128 stands for zero in the data rows.
Here are some numbered points:
[101, 95, 137, 168, 178, 122, 120, 142, 159, 107, 157, 74, 82, 184, 160, 157, 132, 105, 114, 169, 142, 92, 123, 147, 78, 194, 200, 83, 173, 155, 161, 166, 149, 108, 83, 111, 170, 103, 115, 177, 126, 202, 130, 104, 186, 146, 110, 134, 124, 128, 117, 98, 122, 203, 109, 132, 162, 119, 177, 205, 136, 90, 122, 98] 0
[97, 92, 119, 153, 181, 101, 113, 141, 141, 102, 172, 70, 80, 164, 159, 143, 120, 103, 113, 186, 124, 91, 118, 135, 77, 201, 203, 83, 179, 150, 135, 152, 143, 107, 81, 110, 144, 97, 111, 158, 121, 200, 116, 98, 176, 135, 95, 127, 112, 127, 118, 97, 114, 194, 108, 125, 150, 121, 190, 201, 132, 91, 118, 98] 1
[99, 92, 126, 161, 194, 106, 119, 140, 147, 102, 177, 71, 81, 166, 161, 152, 127, 102, 112, 175, 128, 93, 117, 140, 75, 205, 198, 83, 181, 153, 144, 160, 153, 110, 83, 112, 152, 98, 116, 166, 126, 216, 124, 104, 191, 138, 96, 131, 120, 129, 115, 97, 115, 205, 108, 125, 152, 123, 191, 215, 130, 88, 121, 100] 2
[100, 91, 129, 163, 197, 105, 117, 142, 149, 106, 179, 73, 82, 171, 158, 154, 131, 104, 116, 172, 127, 94, 119, 139, 77, 205, 198, 86, 177, 150, 145, 165, 159, 110, 80, 112, 156, 98, 115, 167, 126, 219, 125, 100, 188, 145, 98, 130, 119, 128, 114, 100, 115, 207, 108, 124, 153, 122, 186, 215, 130, 92, 120, 95] 3
[101, 91, 124, 157, 192, 108, 116, 142, 144, 105, 178, 72, 81, 168, 160, 148, 128, 104, 112, 176, 127, 92, 115, 135, 77, 207, 201, 85, 172, 154, 140, 157, 150, 107, 79, 112, 152, 96, 116, 163, 125, 213, 122, 102, 180, 140, 98, 129, 115, 129, 117, 97, 118, 202, 106, 125, 153, 123, 190, 207, 128, 88, 119, 103] 4
[98, 89, 124, 160, 190, 104, 118, 141, 143, 105, 178, 71, 78, 167, 158, 147, 127, 104, 116, 174, 127, 94, 118, 137, 78, 208, 198, 82, 176, 150, 144, 157, 149, 107, 82, 110, 151, 98, 114, 165, 126, 211, 121, 101, 184, 140, 98, 131, 117, 129, 113, 99, 117, 202, 107, 123, 152, 122, 193, 211, 128, 89, 118, 99] 5
[100, 92, 129, 161, 193, 106, 114, 140, 146, 103, 178, 71, 80, 171, 161, 153, 131, 106, 114, 175, 126, 92, 117, 140, 81, 203, 197, 85, 177, 151, 143, 162, 154, 111, 85, 110, 150, 100, 113, 166, 126, 218, 126, 101, 188, 142, 96, 130, 119, 128, 115, 97, 117, 206, 105, 127, 151, 121, 188, 216, 130, 91, 121, 102] 6
[100, 92, 129, 160, 198, 109, 120, 139, 150, 107, 178, 71, 84, 169, 159, 159, 132, 103, 116, 169, 132, 93, 118, 141, 75, 205, 191, 85, 175, 152, 144, 168, 161, 110, 79, 110, 153, 100, 114, 167, 126, 219, 130, 101, 189, 144, 98, 129, 123, 130, 120, 97, 119, 210, 105, 126, 148, 120, 187, 215, 131, 90, 120, 101] 7
[99, 92, 130, 163, 197, 105, 117, 144, 148, 104, 174, 73, 82, 174, 163, 157, 133, 98, 113, 170, 128, 91, 119, 142, 77, 205, 192, 84, 174, 150, 145, 165, 161, 107, 80, 111, 152, 99, 117, 166, 124, 223, 127, 100, 194, 147, 95, 131, 126, 131, 114, 98, 120, 208, 110, 123, 153, 123, 190, 215, 132, 87, 120, 99] 8
[98, 93, 123, 162, 192, 105, 116, 143, 148, 104, 176, 72, 81, 166, 164, 153, 129, 100, 115, 173, 131, 93, 116, 138, 76, 204, 196, 84, 173, 150, 142, 160, 153, 107, 81, 107, 152, 104, 113, 165, 125, 216, 124, 101, 183, 144, 97, 132, 120, 130, 116, 95, 117, 200, 106, 125, 156, 121, 188, 215, 137, 90, 120, 98] 9
[99, 92, 123, 152, 181, 102, 117, 138, 141, 101, 174, 72, 81, 166, 159, 144, 125, 103, 114, 182, 128, 92, 120, 133, 76, 202, 201, 84, 178, 148, 143, 150, 143, 108, 80, 110, 148, 97, 115, 161, 122, 205, 119, 101, 174, 135, 93, 127, 112, 125, 114, 95, 112, 197, 107, 122, 154, 122, 190, 205, 129, 88, 121, 96] 10
[99, 91, 124, 154, 180, 105, 117, 142, 138, 101, 175, 73, 77, 165, 159, 147, 122, 103, 116, 182, 125, 90, 117, 133, 77, 206, 204, 84, 179, 145, 138, 151, 141, 107, 82, 110, 147, 99, 111, 160, 127, 207, 121, 102, 177, 135, 93, 128, 108, 127, 116, 95, 113, 195, 106, 123, 152, 119, 189, 207, 129, 89, 123, 98] 11
[97, 89, 122, 152, 178, 102, 116, 142, 140, 105, 172, 72, 80, 164, 158, 143, 121, 103, 112, 181, 127, 94, 119, 134, 77, 201, 203, 83, 179, 150, 140, 152, 140, 110, 83, 109, 147, 95, 113, 156, 124, 203, 116, 100, 173, 134, 96, 127, 111, 126, 114, 99, 112, 195, 106, 126, 153, 121, 191, 203, 129, 90, 120, 98] 12
[101, 90, 112, 142, 169, 96, 111, 139, 128, 104, 170, 70, 80, 152, 159, 132, 116, 101, 112, 177, 118, 92, 115, 125, 77, 188, 190, 80, 172, 145, 122, 140, 126, 107, 78, 109, 136, 96, 112, 145, 125, 195, 112, 98, 157, 125, 84, 126, 99, 128, 114, 98, 109, 175, 105, 119, 139, 118, 176, 193, 122, 88, 119, 98] 13
[99, 92, 114, 144, 175, 96, 113, 142, 131, 101, 173, 71, 79, 153, 158, 132, 116, 101, 112, 182, 118, 90, 118, 125, 75, 193, 195, 82, 175, 147, 121, 144, 128, 106, 81, 110, 137, 98, 114, 147, 124, 199, 111, 104, 165, 128, 82, 129, 106, 128, 114, 94, 108, 183, 105, 119, 141, 118, 181, 199, 125, 87, 120, 97] 14
[98, 92, 118, 148, 192, 98, 117, 145, 136, 104, 186, 70, 82, 159, 159, 144, 123, 104, 114, 168, 120, 92, 117, 134, 76, 205, 191, 84, 169, 150, 130, 148, 147, 107, 81, 111, 140, 96, 113, 157, 126, 218, 120, 101, 175, 135, 88, 126, 115, 127, 116, 100, 112, 194, 103, 119, 141, 120, 184, 207, 129, 91, 119, 99] 15
[99, 90, 117, 151, 198, 103, 117, 142, 139, 103, 183, 72, 79, 162, 159, 145, 126, 101, 113, 167, 122, 93, 118, 137, 78, 203, 187, 83, 168, 149, 127, 153, 148, 107, 79, 109, 139, 102, 117, 154, 124, 219, 119, 100, 176, 137, 92, 132, 113, 128, 116, 97, 113, 197, 106, 123, 143, 121, 184, 209, 128, 90, 121, 96] 16
[99, 92, 121, 159, 194, 101, 115, 141, 140, 103, 186, 73, 83, 161, 156, 150, 131, 103, 115, 162, 123, 92, 116, 140, 80, 209, 187, 81, 169, 150, 131, 157, 156, 108, 85, 110, 144, 97, 112, 154, 124, 230, 122, 102, 180, 143, 93, 129, 117, 127, 112, 99, 114, 197, 107, 125, 140, 120, 182, 212, 130, 89, 119, 97] 17
[101, 93, 122, 154, 196, 100, 116, 142, 138, 104, 186, 72, 85, 164, 159, 151, 127, 101, 114, 163, 123, 90, 120, 138, 77, 208, 192, 83, 168, 151, 133, 155, 154, 111, 82, 108, 144, 96, 114, 160, 126, 223, 122, 102, 178, 139, 95, 133, 116, 128, 115, 96, 114, 196, 107, 120, 145, 121, 184, 210, 130, 89, 123, 99] 18
[102, 93, 128, 162, 191, 102, 119, 142, 146, 104, 181, 71, 83, 168, 158, 163, 136, 101, 119, 157, 127, 95, 118, 150, 78, 210, 185, 82, 165, 153, 136, 166, 164, 109, 82, 108, 150, 103, 115, 159, 123, 236, 129, 99, 181, 142, 95, 135, 126, 129, 116, 97, 120, 198, 109, 127, 148, 121, 176, 207, 136, 89, 120, 99] 19
[101, 91, 130, 164, 180, 109, 123, 142, 151, 106, 167, 73, 82, 174, 160, 174, 149, 106, 116, 149, 131, 95, 120, 162, 81, 202, 176, 83, 159, 154, 140, 174, 172, 111, 86, 111, 151, 101, 115, 158, 125, 236, 136, 101, 180, 148, 99, 141, 134, 130, 116, 98, 126, 193, 111, 127, 147, 124, 164, 197, 139, 86, 124, 99] 20
[103, 93, 132, 164, 170, 108, 125, 142, 159, 110, 149, 73, 83, 183, 163, 187, 163, 103, 116, 138, 133, 95, 126, 177, 81, 184, 169, 86, 151, 162, 139, 178, 172, 109, 86, 115, 154, 104, 119, 156, 126, 224, 149, 102, 174, 149, 106, 145, 137, 129, 118, 97, 134, 183, 106, 133, 143, 123, 152, 194, 147, 91, 124, 100] 21
[102, 93, 134, 168, 162, 108, 130, 142, 161, 110, 143, 76, 82, 186, 158, 187, 171, 102, 115, 133, 139, 96, 124, 182, 78, 180, 165, 85, 149, 165, 139, 182, 167, 110, 84, 111, 155, 107, 117, 152, 124, 214, 153, 104, 169, 147, 107, 149, 140, 130, 120, 99, 142, 178, 110, 133, 140, 125, 145, 190, 152, 90, 125, 102] 22
[104, 93, 133, 168, 165, 106, 124, 143, 162, 111, 141, 75, 84, 190, 160, 186, 171, 106, 117, 133, 138, 94, 123, 185, 78, 175, 163, 86, 144, 165, 141, 180, 165, 107, 86, 114, 154, 106, 119, 154, 125, 214, 155, 105, 165, 145, 106, 149, 137, 130, 119, 94, 142, 176, 109, 133, 137, 121, 139, 191, 153, 89, 125, 100] 23
[104, 95, 133, 162, 158, 107, 131, 141, 162, 111, 135, 74, 85, 192, 160, 189, 181, 106, 121, 128, 138, 95, 126, 189, 82, 170, 158, 88, 141, 172, 134, 178, 153, 108, 86, 116, 150, 104, 120, 149, 128, 202, 158, 107, 156, 148, 106, 154, 134, 129, 121, 98, 145, 167, 109, 137, 136, 125, 136, 181, 155, 93, 126, 100] 24
[104, 97, 128, 160, 148, 108, 136, 144, 162, 112, 123, 80, 85, 193, 161, 182, 187, 104, 122, 123, 134, 97, 127, 194, 84, 161, 150, 88, 137, 178, 131, 174, 145, 116, 86, 117, 145, 107, 122, 147, 124, 193, 158, 109, 153, 143, 108, 159, 126, 130, 121, 101, 151, 160, 110, 140, 127, 126, 131, 179, 166, 93, 129, 102] 25
[110, 100, 121, 156, 144, 109, 141, 143, 156, 112, 113, 77, 87, 190, 160, 168, 184, 106, 125, 117, 136, 99, 131, 188, 80, 153, 148, 92, 129, 188, 123, 164, 130, 117, 90, 118, 139, 114, 122, 142, 127, 184, 157, 107, 142, 138, 105, 167, 123, 128, 128, 98, 153, 149, 112, 142, 123, 125, 123, 168, 170, 93, 133, 98] 26
[110, 101, 119, 151, 140, 103, 149, 144, 152, 113, 111, 78, 87, 183, 161, 157, 176, 106, 124, 115, 136, 96, 133, 181, 87, 146, 143, 93, 128, 197, 117, 162, 118, 117, 90, 117, 132, 116, 123, 135, 129, 174, 150, 115, 136, 134, 103, 177, 116, 133, 127, 100, 153, 144, 115, 144, 118, 129, 119, 164, 175, 96, 133, 101] 27
[113, 101, 114, 142, 133, 104, 153, 146, 147, 116, 108, 80, 90, 178, 162, 145, 167, 105, 123, 111, 133, 103, 134, 167, 87, 143, 140, 94, 126, 208, 112, 151, 111, 119, 92, 122, 129, 122, 124, 131, 128, 169, 145, 115, 127, 129, 97, 181, 107, 132, 133, 101, 148, 138, 119, 152, 116, 129, 116, 159, 181, 96, 137, 101] 28
[115, 103, 112, 139, 129, 100, 155, 147, 138, 119, 104, 87, 90, 174, 163, 139, 157, 108, 128, 108, 128, 104, 138, 160, 89, 141, 136, 100, 120, 216, 111, 146, 104, 121, 95, 123, 122, 128, 129, 131, 127, 162, 138, 121, 129, 123, 98, 176, 106, 133, 136, 104, 148, 135, 118, 152, 110, 132, 112, 155, 184, 97, 143, 103] 29
[121, 110, 108, 136, 128, 98, 169, 145, 134, 130, 101, 89, 96, 167, 162, 131, 142, 107, 135, 108, 126, 111, 145, 149, 89, 138, 134, 105, 117, 229, 105, 142, 98, 124, 102, 130, 121, 137, 132, 126, 130, 158, 131, 124, 123, 122, 92, 169, 98, 137, 145, 105, 140, 131, 121, 153, 111, 136, 107, 151, 186, 100, 149, 104] 30
[128, 110, 104, 131, 126, 93, 173, 147, 128, 132, 99, 94, 100, 161, 164, 126, 132, 109, 139, 103, 124, 112, 146, 140, 91, 133, 133, 108, 117, 238, 103, 138, 95, 129, 104, 128, 117, 148, 139, 124, 128, 154, 122, 131, 117, 119, 89, 165, 98, 136, 150, 102, 135, 130, 125, 150, 103, 137, 107, 146, 178, 103, 162, 107] 31
[133, 116, 102, 131, 125, 94, 171, 148, 127, 135, 97, 95, 102, 155, 163, 123, 128, 111, 141, 102, 123, 115, 148, 135, 94, 131, 130, 113, 113, 237, 100, 134, 93, 135, 109, 132, 114, 153, 141, 122, 130, 154, 124, 138, 119, 116, 87, 160, 94, 137, 156, 107, 130, 125, 131, 155, 100, 146, 104, 146, 177, 101, 161, 102] 32
[137, 114, 99, 128, 125, 95, 171, 149, 123, 138, 95, 97, 103, 156, 162, 121, 126, 114, 139, 102, 120, 116, 150, 134, 97, 134, 130, 114, 112, 235, 95, 134, 90, 131, 110, 133, 114, 156, 144, 120, 131, 152, 118, 139, 115, 118, 87, 160, 92, 137, 156, 105, 129, 127, 130, 153, 104, 146, 107, 144, 172, 108, 162, 107] 33
[162, 146, 93, 121, 119, 85, 152, 152, 113, 155, 94, 125, 130, 144, 171, 110, 108, 118, 162, 98, 108, 142, 143, 118, 116, 126, 126, 137, 109, 188, 89, 123, 84, 164, 147, 147, 108, 175, 175, 115, 137, 146, 106, 176, 111, 110, 75, 139, 82, 148, 183, 115, 110, 123, 158, 136, 96, 178, 102, 144, 148, 123, 191, 111] 34
[164, 144, 93, 121, 119, 82, 151, 156, 116, 157, 92, 127, 132, 142, 170, 109, 111, 116, 159, 99, 112, 143, 140, 115, 117, 124, 124, 141, 111, 188, 93, 124, 83, 171, 148, 146, 105, 172, 177, 118, 133, 145, 104, 178, 108, 106, 77, 139, 83, 143, 185, 111, 112, 121, 160, 134, 99, 179, 101, 142, 145, 129, 192, 111] 35
[164, 141, 96, 119, 119, 85, 151, 152, 114, 156, 90, 124, 129, 142, 170, 111, 108, 117, 161, 98, 112, 142, 146, 115, 117, 127, 126, 144, 111, 192, 93, 124, 83, 170, 145, 151, 107, 175, 174, 116, 133, 146, 104, 176, 112, 106, 73, 137, 83, 145, 184, 111, 108, 123, 159, 137, 98, 178, 102, 142, 146, 127, 194, 113] 36
[149, 177, 88, 117, 117, 79, 128, 167, 107, 142, 89, 146, 169, 134, 180, 106, 98, 131, 164, 94, 104, 181, 131, 109, 163, 124, 125, 129, 105, 158, 89, 116, 78, 201, 168, 149, 102, 134, 191, 115, 145, 144, 98, 167, 103, 105, 68, 125, 79, 162, 170, 123, 98, 117, 167, 124, 93, 213, 96, 138, 128, 167, 158, 132] 37
[164, 163, 89, 115, 118, 81, 132, 167, 108, 157, 89, 158, 164, 134, 178, 103, 100, 132, 176, 98, 105, 186, 133, 108, 162, 121, 122, 143, 107, 162, 89, 119, 80, 204, 174, 164, 102, 143, 202, 110, 145, 143, 98, 171, 106, 101, 72, 127, 83, 164, 175, 126, 101, 117, 185, 128, 93, 208, 96, 137, 130, 169, 168, 129] 38
[177, 145, 90, 119, 121, 86, 134, 161, 112, 182, 87, 160, 144, 136, 174, 107, 102, 130, 186, 95, 106, 171, 148, 109, 137, 127, 123, 165, 108, 169, 93, 120, 77, 183, 167, 177, 105, 163, 205, 114, 140, 144, 101, 171, 109, 105, 72, 131, 81, 161, 180, 129, 104, 119, 195, 135, 95, 190, 99, 141, 135, 156, 172, 125] 39
[178, 156, 88, 115, 115, 82, 137, 166, 108, 171, 88, 165, 150, 136, 176, 106, 103, 131, 185, 94, 106, 181, 143, 110, 142, 126, 125, 153, 108, 168, 87, 119, 82, 192, 177, 168, 105, 160, 210, 113, 144, 145, 101, 175, 108, 105, 73, 127, 82, 162, 183, 129, 105, 117, 188, 133, 93, 202, 100, 138, 130, 164, 171, 124] 40
Which three points above are nearest to each new point by angle, seen from the average point of the numbered points? Their numbers follow each, nearest first.
[104, 109, 86, 112, 113, 75, 112, 198, 103, 110, 85, 90, 100, 129, 227, 99, 94, 136, 126, 98, 94, 114, 117, 101, 106, 119, 119, 93, 106, 143, 81, 112, 75, 127, 99, 121, 97, 105, 130, 108, 200, 141, 90, 112, 104, 98, 62, 118, 69, 177, 123, 131, 91, 116, 120, 116, 91, 139, 92, 135, 117, 118, 127, 158] -> 37 38 34
[108, 107, 85, 110, 117, 73, 113, 191, 104, 107, 89, 86, 99, 127, 217, 99, 97, 131, 122, 94, 98, 107, 117, 99, 100, 121, 118, 91, 106, 141, 81, 114, 74, 125, 95, 121, 100, 101, 128, 111, 193, 141, 91, 111, 103, 99, 64, 117, 73, 166, 121, 123, 93, 114, 119, 114, 89, 138, 94, 134, 118, 113, 126, 152] -> 37 38 34
[168, 164, 89, 116, 117, 83, 135, 164, 109, 157, 88, 159, 167, 135, 179, 104, 103, 134, 175, 97, 105, 182, 138, 107, 159, 122, 121, 146, 107, 164, 87, 118, 80, 204, 181, 163, 105, 150, 201, 113, 144, 145, 99, 168, 107, 103, 72, 129, 80, 160, 178, 127, 102, 119, 185, 130, 93, 210, 98, 140, 133, 170, 166, 127] -> 38 40 37
[108, 109, 84, 109, 113, 72, 110, 201, 101, 108, 84, 89, 101, 127, 241, 100, 95, 139, 126, 93, 98, 110, 119, 101, 101, 119, 120, 91, 104, 144, 83, 113, 73, 125, 98, 120, 98, 104, 129, 106, 209, 140, 90, 109, 101, 102, 65, 116, 71, 181, 126, 131, 91, 116, 121, 115, 91, 137, 95, 134, 118, 113, 123, 158] -> 37 38 34
[111, 109, 84, 111, 114, 74, 112, 210, 103, 111, 88, 91, 101, 127, 239, 98, 94, 148, 128, 93, 98, 113, 115, 100, 103, 121, 119, 93, 102, 146, 83, 113, 77, 126, 99, 120, 96, 103, 131, 106, 215, 137, 91, 112, 104, 96, 65, 119, 75, 190, 126, 138, 92, 117, 121, 112, 90, 138, 94, 135, 119, 118, 125, 165] -> 37 38 34
[106, 93, 168, 191, 164, 141, 129, 142, 191, 109, 131, 75, 84, 206, 160, 165, 138, 106, 117, 141, 159, 95, 126, 155, 79, 172, 175, 86, 154, 160, 171, 189, 141, 108, 87, 115, 186, 107, 119, 183, 123, 188, 147, 103, 184, 157, 133, 136, 144, 127, 119, 99, 141, 179, 112, 140, 160, 123, 151, 187, 141, 93, 125, 97] -> 0 22 23
[118, 116, 85, 116, 114, 76, 120, 226, 106, 124, 89, 102, 109, 133, 210, 103, 97, 183, 139, 96, 100, 123, 124, 102, 110, 123, 121, 102, 106, 148, 85, 116, 73, 133, 112, 134, 102, 111, 141, 111, 177, 142, 90, 119, 106, 100, 69, 121, 77, 218, 133, 181, 94, 117, 130, 118, 92, 142, 95, 139, 125, 126, 126, 167] -> 37 38 40
[142, 171, 85, 116, 115, 80, 126, 173, 104, 136, 89, 137, 164, 135, 185, 104, 99, 135, 159, 95, 102, 172, 130, 105, 166, 122, 125, 121, 106, 155, 83, 116, 79, 191, 157, 149, 102, 128, 180, 109, 151, 144, 97, 151, 104, 102, 70, 126, 76, 171, 162, 128, 98, 117, 163, 122, 92, 200, 97, 137, 130, 171, 151, 138] -> 37 38 40
[109, 108, 82, 111, 114, 75, 113, 201, 103, 109, 86, 89, 101, 127, 235, 99, 95, 141, 125, 94, 98, 113, 115, 104, 103, 123, 118, 90, 105, 142, 81, 110, 73, 123, 100, 122, 97, 104, 127, 107, 204, 137, 93, 111, 100, 99, 62, 114, 76, 180, 123, 131, 95, 111, 122, 113, 93, 138, 91, 134, 120, 114, 123, 158] -> 37 38 34
[103, 95, 161, 187, 161, 140, 124, 142, 186, 110, 134, 76, 82, 203, 162, 157, 135, 105, 119, 145, 160, 95, 128, 150, 79, 173, 177, 88, 155, 163, 169, 181, 138, 112, 84, 113, 191, 105, 120, 182, 126, 188, 144, 105, 180, 153, 129, 132, 139, 133, 116, 99, 134, 178, 109, 139, 169, 125, 154, 186, 139, 92, 121, 98] -> 0 22 21
[169, 168, 89, 117, 118, 79, 135, 165, 110, 159, 90, 159, 167, 136, 178, 103, 102, 132, 175, 97, 107, 182, 138, 108, 158, 123, 123, 144, 107, 163, 88, 119, 79, 202, 180, 165, 103, 149, 205, 111, 147, 144, 101, 170, 106, 102, 70, 127, 80, 161, 182, 125, 102, 120, 186, 128, 95, 213, 96, 137, 134, 168, 165, 126] -> 38 40 37
[108, 101, 153, 182, 146, 136, 146, 145, 184, 115, 117, 78, 86, 215, 158, 167, 153, 108, 123, 121, 161, 99, 136, 186, 85, 152, 150, 91, 133, 179, 139, 198, 128, 116, 89, 118, 160, 114, 122, 157, 130, 178, 177, 111, 150, 160, 128, 147, 152, 129, 126, 102, 174, 155, 118, 158, 134, 131, 130, 167, 168, 95, 130, 102] -> 25 24 26
[111, 108, 84, 112, 114, 72, 112, 200, 100, 110, 83, 87, 99, 130, 231, 96, 95, 135, 126, 96, 99, 112, 115, 100, 101, 121, 123, 92, 104, 143, 82, 112, 73, 125, 96, 122, 97, 101, 130, 107, 206, 140, 93, 109, 104, 98, 63, 116, 74, 176, 124, 126, 92, 114, 119, 111, 91, 139, 94, 137, 116, 114, 124, 156] -> 37 38 34
[110, 110, 82, 110, 112, 74, 112, 214, 104, 113, 83, 90, 101, 128, 242, 98, 95, 149, 128, 94, 97, 117, 120, 105, 105, 123, 121, 94, 106, 143, 83, 112, 77, 127, 100, 125, 96, 106, 134, 108, 209, 138, 92, 113, 99, 99, 66, 119, 74, 190, 125, 138, 90, 115, 120, 114, 88, 139, 97, 134, 122, 120, 127, 167] -> 37 38 34
[108, 107, 81, 111, 114, 76, 110, 191, 104, 108, 88, 87, 99, 128, 229, 99, 93, 134, 126, 95, 98, 107, 112, 103, 100, 120, 119, 90, 106, 143, 82, 112, 74, 124, 95, 121, 96, 101, 128, 108, 199, 142, 92, 108, 103, 96, 66, 119, 75, 172, 121, 124, 93, 111, 117, 111, 92, 134, 94, 135, 116, 114, 122, 151] -> 37 38 34
[100, 93, 163, 185, 155, 148, 125, 147, 193, 113, 127, 76, 83, 207, 162, 160, 135, 103, 116, 140, 166, 94, 128, 154, 77, 167, 174, 89, 154, 160, 171, 185, 134, 111, 86, 114, 191, 103, 115, 182, 126, 181, 145, 106, 176, 157, 136, 135, 138, 128, 119, 100, 134, 173, 111, 140, 161, 123, 150, 183, 140, 94, 123, 104] -> 0 22 23
[111, 98, 150, 169, 140, 157, 141, 145, 181, 118, 108, 78, 86, 211, 161, 144, 130, 109, 126, 119, 185, 100, 147, 152, 86, 147, 147, 95, 132, 178, 143, 177, 115, 115, 89, 120, 159, 116, 123, 157, 128, 168, 149, 111, 141, 146, 151, 137, 124, 136, 125, 103, 151, 147, 118, 171, 130, 125, 124, 162, 151, 95, 132, 102] -> 26 27 25
[119, 112, 85, 115, 116, 78, 117, 225, 104, 121, 86, 100, 110, 131, 212, 101, 95, 181, 141, 95, 98, 123, 124, 105, 108, 121, 122, 97, 106, 144, 86, 114, 78, 132, 109, 137, 100, 114, 135, 110, 181, 139, 94, 115, 106, 101, 67, 118, 75, 220, 132, 178, 96, 117, 132, 120, 94, 148, 99, 134, 123, 127, 130, 164] -> 37 38 40
[105, 108, 81, 110, 114, 74, 111, 189, 104, 110, 86, 86, 97, 128, 212, 98, 94, 127, 124, 90, 97, 108, 115, 101, 101, 124, 121, 89, 105, 142, 81, 112, 72, 122, 93, 120, 97, 103, 123, 108, 192, 139, 89, 110, 106, 97, 64, 115, 74, 163, 122, 119, 94, 114, 115, 112, 92, 134, 95, 133, 118, 111, 122, 147] -> 37 38 34
[182, 141, 91, 119, 118, 84, 142, 160, 114, 187, 90, 151, 137, 141, 177, 107, 103, 131, 185, 97, 112, 161, 155, 113, 125, 125, 124, 165, 110, 174, 91, 121, 84, 173, 157, 178, 104, 170, 194, 117, 140, 141, 101, 164, 110, 106, 75, 130, 81, 157, 180, 127, 108, 118, 191, 139, 97, 179, 100, 140, 136, 145, 171, 120] -> 39 40 36
[107, 107, 84, 114, 116, 74, 109, 190, 102, 111, 86, 88, 97, 130, 219, 97, 94, 134, 127, 93, 101, 109, 115, 103, 101, 121, 121, 91, 104, 141, 82, 113, 71, 126, 96, 117, 98, 104, 125, 109, 195, 140, 92, 108, 101, 96, 64, 120, 72, 167, 121, 122, 95, 116, 118, 110, 89, 136, 96, 135, 117, 112, 125, 148] -> 37 38 34
[114, 113, 85, 113, 115, 72, 116, 230, 108, 119, 88, 95, 103, 130, 236, 97, 97, 168, 136, 94, 101, 119, 121, 103, 106, 123, 120, 99, 104, 145, 83, 113, 76, 131, 105, 129, 100, 107, 134, 107, 197, 141, 94, 116, 101, 102, 65, 117, 74, 211, 132, 161, 93, 114, 122, 116, 92, 142, 95, 136, 120, 123, 130, 177] -> 37 38 40
[182, 134, 93, 119, 118, 85, 143, 160, 118, 195, 91, 142, 128, 142, 174, 106, 105, 131, 179, 101, 115, 153, 159, 115, 119, 125, 125, 160, 110, 177, 90, 122, 83, 164, 148, 180, 109, 171, 190, 120, 139, 144, 103, 160, 108, 107, 82, 133, 85, 152, 173, 126, 109, 122, 183, 142, 99, 175, 100, 140, 139, 138, 169, 118] -> 39 40 36
[104, 96, 166, 190, 160, 145, 130, 144, 193, 108, 131, 75, 86, 214, 160, 162, 135, 104, 116, 138, 165, 97, 128, 153, 82, 167, 170, 87, 149, 158, 172, 188, 135, 112, 85, 115, 185, 105, 116, 183, 126, 184, 148, 105, 179, 158, 135, 136, 142, 132, 119, 101, 140, 173, 108, 143, 163, 125, 146, 183, 143, 94, 127, 100] -> 0 22 23
[166, 170, 91, 114, 117, 82, 132, 164, 108, 155, 87, 159, 168, 133, 180, 103, 102, 133, 176, 98, 105, 183, 136, 109, 156, 127, 125, 139, 106, 162, 86, 119, 79, 204, 182, 159, 102, 151, 206, 114, 146, 144, 98, 176, 106, 103, 71, 128, 78, 164, 180, 127, 102, 116, 185, 125, 96, 215, 97, 139, 132, 165, 167, 132] -> 38 40 37
[183, 140, 91, 116, 117, 83, 140, 160, 112, 189, 92, 149, 135, 141, 177, 105, 106, 131, 185, 95, 108, 157, 151, 111, 125, 126, 125, 165, 109, 174, 91, 123, 82, 172, 160, 179, 104, 167, 195, 114, 139, 142, 100, 164, 109, 104, 75, 131, 81, 155, 174, 127, 107, 120, 189, 137, 97, 181, 100, 144, 135, 146, 169, 118] -> 39 40 36
[102, 94, 161, 195, 163, 145, 125, 143, 190, 108, 135, 79, 86, 213, 158, 166, 138, 103, 117, 140, 162, 95, 126, 159, 81, 172, 172, 88, 154, 163, 171, 191, 138, 113, 87, 112, 189, 106, 118, 187, 128, 187, 150, 106, 179, 163, 135, 133, 144, 132, 121, 97, 143, 176, 112, 141, 162, 124, 152, 185, 143, 92, 121, 98] -> 0 22 23
[166, 170, 90, 113, 118, 76, 132, 164, 113, 157, 89, 155, 168, 136, 181, 106, 101, 130, 178, 96, 101, 181, 137, 107, 157, 121, 120, 143, 107, 161, 90, 117, 81, 206, 181, 161, 102, 151, 204, 110, 146, 142, 102, 175, 106, 104, 74, 126, 82, 165, 182, 126, 101, 118, 183, 128, 94, 212, 98, 137, 132, 168, 164, 129] -> 38 40 37
[120, 114, 85, 112, 118, 77, 118, 226, 105, 125, 89, 101, 109, 135, 217, 98, 99, 185, 139, 94, 99, 120, 124, 108, 107, 121, 121, 102, 108, 148, 83, 118, 75, 133, 108, 134, 99, 113, 139, 109, 180, 140, 92, 120, 103, 100, 64, 123, 76, 218, 133, 178, 94, 115, 128, 116, 95, 144, 97, 136, 121, 126, 129, 167] -> 37 38 40
[102, 92, 163, 190, 163, 143, 129, 138, 189, 108, 134, 76, 84, 207, 162, 161, 131, 105, 119, 145, 161, 99, 128, 153, 78, 169, 178, 87, 158, 159, 171, 186, 137, 109, 85, 113, 187, 104, 116, 186, 126, 187, 145, 104, 184, 160, 133, 135, 139, 133, 119, 104, 137, 178, 110, 141, 164, 123, 154, 185, 139, 92, 123, 100] -> 0 22 21
